Named moves, each a turn or a mirror, and the order they were made in; the first pair answered
move Tidon:
[  7.2 -16.9   8.2   5.9  21.0   4.9 -31.4 -24.1   2.0  -6.4 -17.9  13.7] |-> [ 35.9 -13.0 -17.4  11.2  -8.9  11.4  -7.4  20.5 -16.5  -9.2  -5.6  -2.3]
[ 14.0 -17.1   0.7 -10.8   1.1  25.5 -16.0  23.4 -10.4  -1.6 -16.0   2.0] |-> [  3.8 -19.3   8.7 -11.4  12.2  22.7 -26.1   5.0  -5.1  -1.0 -19.6   7.5]
[  8.1  -6.4   9.7  10.0  18.1 -24.7  -9.3  -3.9  -9.6 -12.5   4.3 -20.9] |-> [ 15.4  -2.2   6.7   7.3  14.5 -23.0  -0.9   6.3 -15.4 -12.0   5.3 -23.1]
move Kegi:
[-12.6  11.5   4.7  -0.2   4.6  -0.3   5.6 -24.5  16.7   6.4   0.8  -6.5] |-> [ 16.3   0.4  16.9   1.6  11.1  -7.1 -16.4  -7.3  -1.5 -10.7   2.2  -6.9]
[  1.6 -10.8  34.5 -19.0  -0.9  -3.4 -14.1  -0.1  -2.1 -19.4  16.8   7.8] |-> [-28.5   3.8  22.2 -29.0  -3.2  -0.7   9.8 -21.2  11.0   2.6  17.7   8.7]
[ -3.4  22.7 -19.7 -18.0 -22.5   0.9  16.0   4.5   1.7   7.9   1.4   7.5] |-> [ 29.3   7.7  -7.4 -10.7 -14.9  -7.7  -8.0  24.0 -12.8 -14.1   1.1   6.0]
[  8.2   1.2   1.7 -11.6  -7.1  33.4  -0.7  32.5  -7.2   2.5 -17.0   3.4] |-> [ -0.7   2.1  -5.4  -8.5  -9.5  33.2   5.9  29.0  -2.3  13.0 -17.5   3.0]
move rofad:
[-20.7  -4.8 -13.9  -7.7   4.1  22.3   0.1 -24.3   7.4  14.1 -14.6   6.8] |-> [-19.7  -7.2 -14.1   3.2   7.7   7.4   0.7 -40.7   5.9   7.4  -1.7   7.2]
[ -7.3  -7.1  18.7 -12.1  14.0  20.9 -21.7  23.6   8.8  11.4 -23.9  11.2] |-> [ -8.3  -7.7 -22.9  -5.0  -8.0  37.2  23.0   1.8   3.8  17.9 -15.0   6.9]
[ 27.2   3.2   6.2  13.2  -8.6 -19.2  -3.0 -11.0   1.2 -13.3  16.0   5.1] |-> [ 19.9   5.5  21.4   1.8   3.3  -5.6 -24.1  10.1   5.6  -8.4   3.1   5.0]
[  2.1 -24.1  -1.1  14.8  -4.1  12.5   1.0 -30.3  -0.7   2.1 -10.7   7.0] |-> [  5.0 -27.6   9.6  10.8   3.9   3.1 -12.3 -29.1   1.2  -7.0  -9.5   7.5]

Between the rows of a pair lie 2 to 3 moves.
[ 13.8   6.7  27.1  -1.0   9.4 -16.7 -30.8  37.2   4.7  -1.1   7.7  -6.8] |-> [ 31.3  -8.9 -14.5   9.5 -22.9   9.3  18.7  24.8  -5.7  -7.2  13.7 -14.7] -> rofad, rofad, Kegi
[ 17.8  -6.1  17.9  17.5  -2.8 -19.2   8.4   8.3 -28.2 -35.6  26.8 -25.5] |-> [  0.8  -8.9  40.0   0.8  20.8  -8.6 -26.4  15.0 -16.4 -26.5   1.2 -14.7] -> rofad, Tidon
[-39.7  18.8  -4.5 -30.3  15.7  34.8  24.5 -28.4  18.1  29.5 -18.5   7.7] |-> [ 11.5   0.4  39.6  -4.5  38.3 -25.0 -36.0 -30.4 -14.9 -26.5  10.0   4.4] -> rofad, rofad, Kegi
[ 12.1 -21.3  16.5   5.2  16.9  -3.5 -29.6 -12.8   5.5   2.6 -12.3  -3.8] |-> [ -0.3   3.6  -6.8   7.6  -5.6 -18.8  17.3 -28.5   4.9  15.7  11.1 -17.2] -> Tidon, Kegi, rofad
[  7.4  -7.7 -15.7  -4.8 -20.0  32.4  28.2 -13.4  -0.2   4.7  -1.3  -3.0] |-> [-20.8   7.2  17.1 -10.5   6.2  -6.0   7.3 -34.1  14.9  11.4  12.6   1.4] -> rofad, rofad, Kegi
[ 11.9   3.7  18.8  15.5   3.0 -52.5  -6.2 -34.9  -9.2 -17.4  37.2  -0.9] |-> [-15.8  16.2  47.8 -10.1  28.1 -32.1 -36.5   0.2  13.8   6.8  10.1   6.9] -> Kegi, rofad
[ 14.7  -9.9  -4.4  10.2  -2.9  -6.0  -3.1  -2.9  -6.4 -19.0  15.2  -2.1] |-> [ -8.9   2.0  11.4  -7.7  11.5  -0.9 -20.0   8.5   8.4  -2.6  -3.5   3.5] -> Kegi, rofad, rofad
[-43.0  17.0  -7.7   1.1   5.9  11.8  11.5 -17.2  25.5  18.5 -10.8   6.6] |-> [ 29.5   1.9  -9.6  16.3 -13.5  -6.2   2.5  33.4 -21.8 -21.4  16.3 -11.8] -> rofad, Tidon, Kegi
[ -3.9   8.3 -23.7  -8.5 -20.3  22.7  31.6   0.9  -1.0  11.1  -2.7   0.4] |-> [ 19.2  13.4  12.7  -1.1  -8.1 -23.8  -0.6  17.7 -17.3  -8.1  21.9 -10.2] -> rofad, rofad, Tidon
[ 21.0   5.5   6.5 -20.2   6.2  21.6   8.7  24.2   2.4   2.6  -5.2  -4.2] |-> [ 18.3 -11.3  18.5  -6.6  24.5  -0.4  -7.0 -19.2   0.9 -16.0  -3.2   6.1] -> rofad, Tidon, Kegi
[ 14.9  -3.4 -16.0   7.8 -13.9  -3.9  11.5  -2.6 -12.4 -11.8  12.4  -5.2] |-> [-22.6  13.0  -7.3  -5.0  -0.4   4.0   6.6   0.0   8.7  16.4  -0.9  -2.4] -> rofad, rofad, Kegi
[ 22.3  -8.6   2.2   8.6  -0.6  -8.7  -4.3  16.1 -17.5 -13.8  17.9   3.7] |-> [ -1.7  11.2  -1.5  -2.1  -1.3 -20.0  18.4  -2.3  -7.1   5.0  27.1  -4.8] -> Kegi, rofad, Tidon
[ 24.8 -30.8 -11.4  -5.7 -12.0  29.0   5.0  26.4  -3.3 -15.0  -1.1   9.9] |-> [  9.7 -24.3 -27.2  -0.2 -20.1  17.9  37.0  -9.5   5.4  -7.9  18.9   3.0] -> rofad, Kegi
[  5.3  16.3  18.1   5.9   5.2 -44.0  -9.5  -2.5   1.9  -5.3  26.7  -8.6] |-> [ -2.9  12.8 -27.4   4.8 -23.0  -0.8  36.4   3.6   5.1  11.0  12.8  -6.9] -> rofad, rofad, rofad
[-25.7   9.7   6.3 -22.6   6.0  19.4   2.3  27.8  14.8  21.7  -6.7   1.6] |-> [ 22.8 -21.9  18.2   1.6  10.9  -4.6 -23.0  18.5  -8.1 -23.9   8.9   2.9] -> rofad, Tidon, Kegi
[ -2.1 -17.4   3.7   7.3  12.5  26.0 -12.3   3.1   5.4  -2.5  -9.6  26.7] |-> [ 12.3 -21.5   0.4  14.2   4.4  13.7  -6.8   0.5  -0.1 -16.3   0.0  24.9] -> Kegi, rofad, Kegi
[ 19.8   4.7  10.2  -4.8   4.3  -8.6  -1.0  22.8  -6.5 -12.0   0.4  -0.7] |-> [ -8.1  21.0  11.4  -7.9   9.1 -19.1   7.2   6.1   6.6   3.6  10.5  -1.4] -> Kegi, rofad, rofad
[ 3.9 -4.2  7.3 -2.6  4.8 13.1 -7.2 33.5 -8.7  5.8 -7.6  2.9] |-> [  9.1 -15.8   1.2   0.6  -1.9  20.2  -5.0  20.9  -5.2   0.4 -14.7   6.2] -> Tidon, rofad, Kegi
[  9.6  -7.6  -6.5 -12.4  -7.5  23.1   4.2   9.8  -0.1   5.3 -20.3  16.0] |-> [ 10.1  -4.7  18.4  -5.8   9.4 -13.8 -24.6  -2.7  -3.1  -9.0  -2.9  14.2] -> rofad, rofad, rofad
[ -9.9  17.4   6.6   2.1  -2.4 -20.7   5.2  -2.7  -5.4   2.6  14.1   0.7] |-> [-11.7  17.0 -11.7  -4.5 -13.2   0.7  14.9   5.4  -3.6  11.1   2.9   1.0] -> rofad, rofad, rofad
[-16.3  27.3  22.5 -19.2  18.2  -5.9 -19.0  13.4   3.1  26.5  -6.0  -5.1] |-> [ 17.4   7.5   9.6 -13.5   3.6  18.9 -15.1  39.4 -13.4  12.2 -15.1  -7.3] -> Kegi, rofad, Kegi
[-13.9  -3.1   6.8 -11.2  15.3  19.0  -8.2 -12.4  17.5   8.3 -12.3   9.3] |-> [-12.1  -3.2  13.9  -2.4  18.1  -1.1  -5.6 -29.3  13.7  -5.8   0.1   4.7] -> rofad, rofad, rofad
[  2.9  -1.2  25.2  11.5  23.9 -19.2 -16.3 -20.9   6.8  14.8  11.9   3.7] |-> [ 26.6 -17.1   4.0   7.8  11.9  28.5 -14.7  18.9  -1.5   9.5 -15.4   8.2] -> rofad, rofad, Kegi
[-22.9   2.5   2.2  -4.1   4.8  -2.2  18.9  -2.3  19.8  30.0  -6.5  -1.0] |-> [ 14.5 -17.9  14.3  -0.2  10.1   7.2 -12.8  32.1   5.0  12.1 -14.8  -0.6] -> rofad, Kegi, rofad
[ -8.4   2.4  31.8 -19.1  28.2 -14.6 -43.3 -11.6  10.3   3.6  -5.6  10.8] |-> [  4.4  -6.8 -32.2 -17.0 -20.4  41.5  15.2   0.6   4.9  13.3 -20.8   3.5] -> rofad, Kegi, rofad
[ -0.4   8.6  25.7   9.2  17.9 -33.5 -22.3  15.8 -24.9 -14.5  17.3   2.3] |-> [-19.5   4.1  25.2  -4.9  23.3   1.0 -29.9  19.8 -12.2   0.5  -7.8  11.4] -> Tidon, rofad, Tidon
[ -8.8  12.8  16.6  -9.6  -8.5  -8.9 -12.8 -13.7  11.9  15.2  14.5   2.6] |-> [ -9.4  11.9  -0.1  -8.8 -21.6  -0.7   2.3 -15.4   9.1  20.0  12.0   2.3] -> rofad, rofad, rofad
[ -7.7   2.7 -33.1 -14.3 -20.8  35.1  19.9  28.6   8.2  18.7 -16.0   1.9] |-> [ -3.8   3.3  34.6  -7.2  22.2 -19.8 -42.6  29.7   1.7   0.0  -1.2   7.9] -> rofad, rofad, rofad
[ 14.3   1.3   8.0  18.7   0.7 -33.5  -7.2 -19.9  -5.2 -20.5  20.0  -2.8] |-> [ 10.0   1.8 -32.7   5.1 -26.1  21.0  23.7   1.2  -3.7   0.2  -6.0  -3.0] -> rofad, rofad, rofad
[  8.3   3.0  -9.7  15.8  -9.2 -31.1  11.4  -7.3  -6.4 -11.8  32.6 -10.7] |-> [  5.4   0.7 -21.8  -0.2 -19.5  15.8  19.7  35.1   4.7  11.3   0.7  -9.1] -> rofad, rofad, rofad
[  6.0 -13.2  30.2 -10.2  25.9 -10.9 -19.3 -17.1  -7.0  -6.5   6.6 -13.3] |-> [ -8.8  -6.7 -10.7 -16.4   2.5  26.5  25.0 -17.5   3.3  17.4  -7.9 -15.6] -> rofad, Kegi, rofad
[  3.6  27.8 -25.8  -4.4 -24.9  -5.5  16.0  24.5  -2.1  22.1  17.7 -15.4] |-> [  2.3  25.7   2.2 -10.4  -3.0  -9.9 -19.4  46.8   0.3  15.7  11.9 -10.2] -> rofad, rofad, rofad
[ 18.6 -52.1   4.6   3.8  22.2   8.4 -18.6 -20.3 -26.5 -17.2  -9.9  16.4] |-> [-10.7 -20.3  -4.7   4.5  11.5 -27.4  19.6 -59.1 -19.6  -2.0  20.2   9.7] -> Tidon, Kegi, rofad
[-21.2  -9.4  -9.4  -7.4   2.3   5.8  -4.9 -27.5  19.4   2.4   3.9  12.5] |-> [-19.1 -14.2 -15.7 -13.1  -1.3  23.1  -9.4  -7.7  15.8   1.9 -10.2  13.5] -> Kegi, rofad, Kegi
[  6.0  -5.6 -26.1  -7.8 -12.9  24.9  29.6   2.6   5.6   1.1 -12.1   3.8] |-> [ 33.1 -16.0   0.9   6.8   1.6 -14.7  -2.7   0.3 -10.0 -27.1   5.5   2.2] -> Kegi, rofad, rofad
[  2.0  -5.3 -12.4   4.3  -9.5   3.3   7.5  -6.1  -1.5   6.6   1.3   0.6] |-> [ 0.8 -5.9  4.4 -0.7  1.9  4.6 -7.6  8.3 -1.3  9.0 -8.2  4.0] -> rofad, rofad, rofad
[ 27.6  15.5  -4.3  -4.1  -2.4 -17.2  -2.4  12.5 -42.9  -6.8  26.4 -10.6] |-> [ -1.8  27.9 -19.2 -23.1  -5.4  14.1  18.7  18.0 -23.8  23.4   5.0  -8.5] -> rofad, rofad, Kegi
[ 25.6 -35.4  20.0  25.0  14.1   9.3 -48.1  14.1  -2.1 -28.8 -16.0   2.9] |-> [ -3.5   8.0 -43.1  18.4 -41.1   6.6  50.4  -4.0   5.9  11.1  11.4 -17.5] -> Kegi, rofad, Tidon
[ -2.5 -11.8  20.3  -6.9  23.7  19.0 -36.5  24.5   7.9   7.3 -21.2  12.3] |-> [ 20.6 -24.7  -9.4   1.9   1.5  35.8 -12.3  25.4  -5.3   1.9 -18.3  10.3] -> rofad, Kegi
[ 24.7  -4.3  26.9  22.1   0.8 -32.9 -16.3 -21.3 -41.6 -43.3  16.9  -4.2] |-> [ -9.4   6.7 -15.4 -11.7 -23.2  53.3  19.7  22.7 -12.5  11.0 -38.7   0.7] -> rofad, rofad, Kegi
[-11.7  14.2  -4.3  14.8  -7.6 -29.7  19.2 -40.9   7.5   0.5  32.1   0.9] |-> [ 28.4   3.7  -5.2  19.2 -17.3 -33.7   5.6  -5.3 -13.0 -19.5  37.8  -8.7] -> Tidon, Kegi
